rotation steps, each row followed by its count of steps
The counts run from 0 to 1271.
[175 123  99 135 124 157 106 184 119 111 120 123 112 115 175 130 184 117
 141  78 128 158 118 126 143 149 129 114 162 122 114 158  72 153  95 139
 140  80 133 138 156 144 130  85 119 148 170]
1129
[135 126 124 168 115 115  85 130 104  87 153 147 117 121 136 108 172 136
 156 124 141 143 113 118 115 146  95  78 178 168  95 144  62 129 110 143
 131  99 130  79 137  87 162 131 122 111  82]
0
[135 133 139 212 101 100 133 157  88 124 117 157  98 151 122 138 183 145
 113  75 134 142 122 133  98 138  96 132 173 143 121 176 132 118 121 125
 170 114 177  78 131 117 141 159  94 140 135]
474
[175 135 135 143 111 133  97 158 129  92 139 125 102 140 150 117 147 113
 149 125 127 110  87 124 140 107  86  60 150 133  79 154  59 117 126 127
 174 108 148 115 181 101 148 153  91 152 105]
296
[101  92 114 181 106 144 129 153  94  99 101 141 121  99 161 142 183 158
  86 135 150 142 102 127  91 129 148 105 164 155 109 161  90 141  87 169
 128 111 149  88 111 107 110 119 130 129 181]
441
[161 107 121 176 112 131 104 123 113 104 115 110 132 147  89 166 156 152
 115 129 149 138 117 109  64 136 124 117 144 184 122 166  97 177 142 130
  92 111 124 141 160 158 136 141 126 126 162]
1157
[158 119  89 140 116 157 116 167 123  99 129 131 116 120 140  98 131 136
 158 103 145 142 124 140 105  95  94  79 161 129 119 185  46 122 117 152
 144 135 162 128 157 158 115 150 123 161 177]
1027
[122 129  91 151 105 162 104 158 105 141 105 148  76 120 153 109 125 157
  93 103 148 157 125  95 122 114  98  99 136 129 121 194  86 121  96 121
 167 113 145 109 123 117 127 130 103 131 183]
845
[189 146 121 120 116 133  88 170 108 136 163 118 120 119 138 141 167 125
 102 108 136 171 103 101  89  99  68 101 150 137 152 161  57 123 111 185
 126 110 145 116 144 112 156 130 111 118 122]
680
[143  92 125 195 114 151 142 156  79 116 102 142 121 123 111 117  88 161
  91 156 121 108  75 103  95 143 109 104 129 167 118 184  98 152 124 146
 119 110 156  89 131 140 141 172 133 107 156]
344
[160  96 131 209 118 147 137 145  84 102 109 144 139 155 104 124 130 153
 103 127 107 121 109 132 121 134 134 141 113 159 125 189  91 159 117 120
 160 112 151 115 142 144 163 161 139 150 174]
136
[126 105 107 146 126 134  92 122  84 118 126 116  92 115 126 106 122 152
 101 123 119 137  94  81 135 167  81 112 130 159 111 175  75 169 111 147
 122  60 154  92 118 107 150 149 148 108 133]
1145
[160 134 135 179 113 168 101 149 112  89 114 172 141 122 136 135 119 135
 133  84 101 116 123 136 130 147 106 102 153 160  97 175  99 136 109  82
 181 116 132  66 136 106 136 144  74 130 154]
1016
[106  73 165 160  90 100 127 171  94 123 107 151 121 145 145 122 138 110
  67  92 125 129  85 120 120 159  87 161 163 136 130 132 116 133 107 144
 123  94 142  88 147 137 136 124 125  90 163]
872
[119  90 149 154 106 175 138 178  98 132 102 120 111 143 134 129 155  98
  61 122 133 168 106 140 103 130 116 140 127 157  89 175 106 131  90 162
 140 134 114 113 157 131 131 123 133 101 174]
145
[154 141 116 124  85 100 120 169 101 120 119 156 107 145 125 140 147 101
 117  86 174 103  95 116  86 151 110 118 194 142 172 165 130 140 115 135
  84  89 180 132 156 136 129 112 100 116 164]
1087
[119 134  63 166  82 142 101 127 105 131 102 168  95 143 124 102 130 147
 140 117 158 129 144 123  94 120 106  97 164 161 106 189  71 117 117 108
 133 113 154 100 136 119 135 134  97 115 172]
637
[145  93 121 161 110 132 127 131  95  94 110 128 123 132 116 122 139 123
 135 136 171 118 105 125  87 111 141  98 142 171 117 213  73 151 114 139
 110 148 132 156 166 146 119 139 120 136 194]
735
[138 166 113 166  88 147  98 174 105 137 131 169 114 143 116 139 140 133
 102 143 150 174 108 125  98 120  92 110 140 141 124 153  94 117  90 122
 140  78 158  87 152 101 155 116 103  81 150]
164
[149  72 117 135 126 111  99 113  87  67 131 120 131 118 120 148 141 142
 123 127 113  88  95 105 135 153  82 108 149 173 104 176  51 150 106 145
 116 119 126  99  99 102 165 146 115 129 113]
723
[138 110 135 185 107 114 115 141 105 136 150 149 144 125 154 115 179 117
  89 135 124 129 141 115  77 141  90 117 150 146 132 158  77 140 127 192
 134  99 144  86 144 117 144 146 135 113 147]
51
[170 131 122 118 107 179  89 156 130  91 125 148 141 116 165 111 121  95
 122 105 142 129 119 133 115 141  92  81 160 140 112 166  95 161 117 118
 127 134 126 114 180 167 120 107 119  98 183]
411
[173  91 152 139 118 128  74 158  74  67 146 131 131 104 125 127 164 121
 112 130 124 133  98 139 146 126  93 109 145 136 118 175  67 163  95 151
 147 158 143 120 158 117 140 153 111 129  96]
301
[166 111 148 148 125 134 120 149  89  73 105 136 108 110 152 116 156 115
 156 136 149  85  90 139 111 152 142  89 169 140 124 165  80 193 119 172
 126 106 153 130 158 132 129 139 136 168 127]
824
[171  73 137 158 112 144  92 124 118  96 130 100 126 122 125 120 118 149
 118 139 110 132 101 121 133 159  55  95 160 151  72 141  97 176 133 125
 121 114 126 125 173 173 148 146 140 108 127]
1232
[139 147 152 194 120 145 107 150 126 144 124 115 102 138 142 129 145 130
  87 123 114 144  98 104 114 139  61  81 141 127 109 149  76 131 151 167
 163  73 153 109 142 117 146 155 117 153 124]
769
[169  85 103 135  78 141  87 167  99  93  84 134 100  94 151 145 146 154
 133 107 130 141 106 143 126 154 110 102 174 144 106 133  85 171 110 106
 109 116 144 136 133 140 132  95  99 150 145]
624
[157 115 115 142 110 141 111 184  79  86 106 151 105 108 133 128 154 120
 140 105 137 118 112 178 132 143 118 115 187 129 105 156 136 169  85 104
 148 147 173 113 155 149 114 113  94 130 158]
915
[108 112 110 178  85  97 111 151  91 122 125 123  91 140 121 132 116 186
  69 123 126 156  78 105 100 107  74 122 134 135 114 163  99 115 115 124
 149  95 181 114 115 138 155 160 127 114 152]
256
[136 149 110 148 125 114  70 141  92  63 121 135 124 132 140 121 176 121
 162  99 161 134  98 143 114 164 117 124 156 145 122 153  91 182 120 123
  94  70 141 135 172 142 123 115 143 113 143]
615
[174 136 162 143  84 148 127 184 104 114 107 131 147 121 155 143 119 109
  76 153 134 115  71 110  99 130 108  84 155 142 135 124  94 143 145 162
 112  79 154 129 158 125 149 115 117 156 151]
875
[182 141 100 127  97 117 104 190 107 137 126 148 102 116 116 117 149 135
 148 133 138 144 101 137 113 125  82  94 179 134 115 119  79 114 109 119
 121  75 181 113 175 124 160 103  96 132 103]
82
[173 130  98 162 142 184 103 145 101  94  92 134  94 125 124 142 161 156
 147 108 152 129 105 159 104 127 138  93 161 163  99 187  95 169 107 118
 150 115 146 131 159 135 101 135 110 169 141]
12
[124 133 178 138  84 106  88 156 114  62 130 134 160 135 175 108 102 121
 117 100 141 145  59 120 121 136  80 100 158 120 132 156  78 110 114 121
 170 105 157 126 129 137 147 119 120 134 159]
496
[135 121 159 134  89 107 130 160 119 101 127 132 112 181 117 144 138 107
 114  74 162 135  63 109  93 118 130 135 165 163 115 185 129  97 102  90
 133 112 139 124 165 120 137 103 101 112 167]
280
[102 118 112 180  83  93 132 160 104 126 104 160 122 144 128 135 130 132
  97 123 154 106  77 105 100 141 140 125 161 147 141 172 120 115 113 128
 137  67 184 108 131 105 118 132 122 124 202]
1169
[168 109 110 139 113 140 122 184  87 113 118 135 120 140 110 137 183 111
  87  95 140 146 108 185  86 141  77 130 154 152 150 153 113 133 105 146
 119  93 173 132 137 153 168 108 134 133 143]
781
[101 108 142 165  93 159 125 147  39  84  68 144  98 144 124 133 135 115
 109 137 133 130  86 126 133 178 115 121 137 160 100 166 110 180  94 122
 114 111 127 119 135 107 143 119 138  98 129]
534
[180  77 134 174 127 149 119 160 129  92 133 122 120 105 133 115 167 139
 151 129 126 154 104 130 104 128 118  81 176 150  69 138  70 169 139 144
 119 114 143 106 179 165 142 139 142 145 137]
518
[148 106 102 141  66  99 153 166  78 119 101 149 111 139 113 120 144 130
  98 135 161  92  85 128  99 148 127 131 155 155 162 168 107 135 107 115
 108  80 191 142 133 134 148 110 112 125 177]
1170
[166 148 120 108 113 158  86 154  54  92 124 157 113 111 167 113 126 117
 122 115 140 137 103 136 130 146  63  88 150 134 140 146  76 175 123 141
  83 123 138 125 153 148 137 118 126 112 139]
1222
[162 115 109 178  95 121 110 143 135 156 107 105  94 133 130 137 144 151
 106 130 135 164 111  78  93 124 105  89 167 132 103 143  53 137 149 126
 129  80 122 127 161 125 172 128 107 148 142]
1060
[172 120  97 112  84 150 131 163  75  74 125 168  94 109 142 125 124 160
 106 101 135 104 118 130 139 124 121 105 134 157 120 183 102 162  91 105
 144 139 165 127 122 137 117 119 126 139 172]
118
[121 129 120 183 114 101 115 143  93 142 139 149  94 154 115 128 175 154
 106  64 141 151  86  92 104 113 109 147 153 161 105 148 102 106  92 136
 121  91 147  82 149  84 135 157 128 112 144]
979
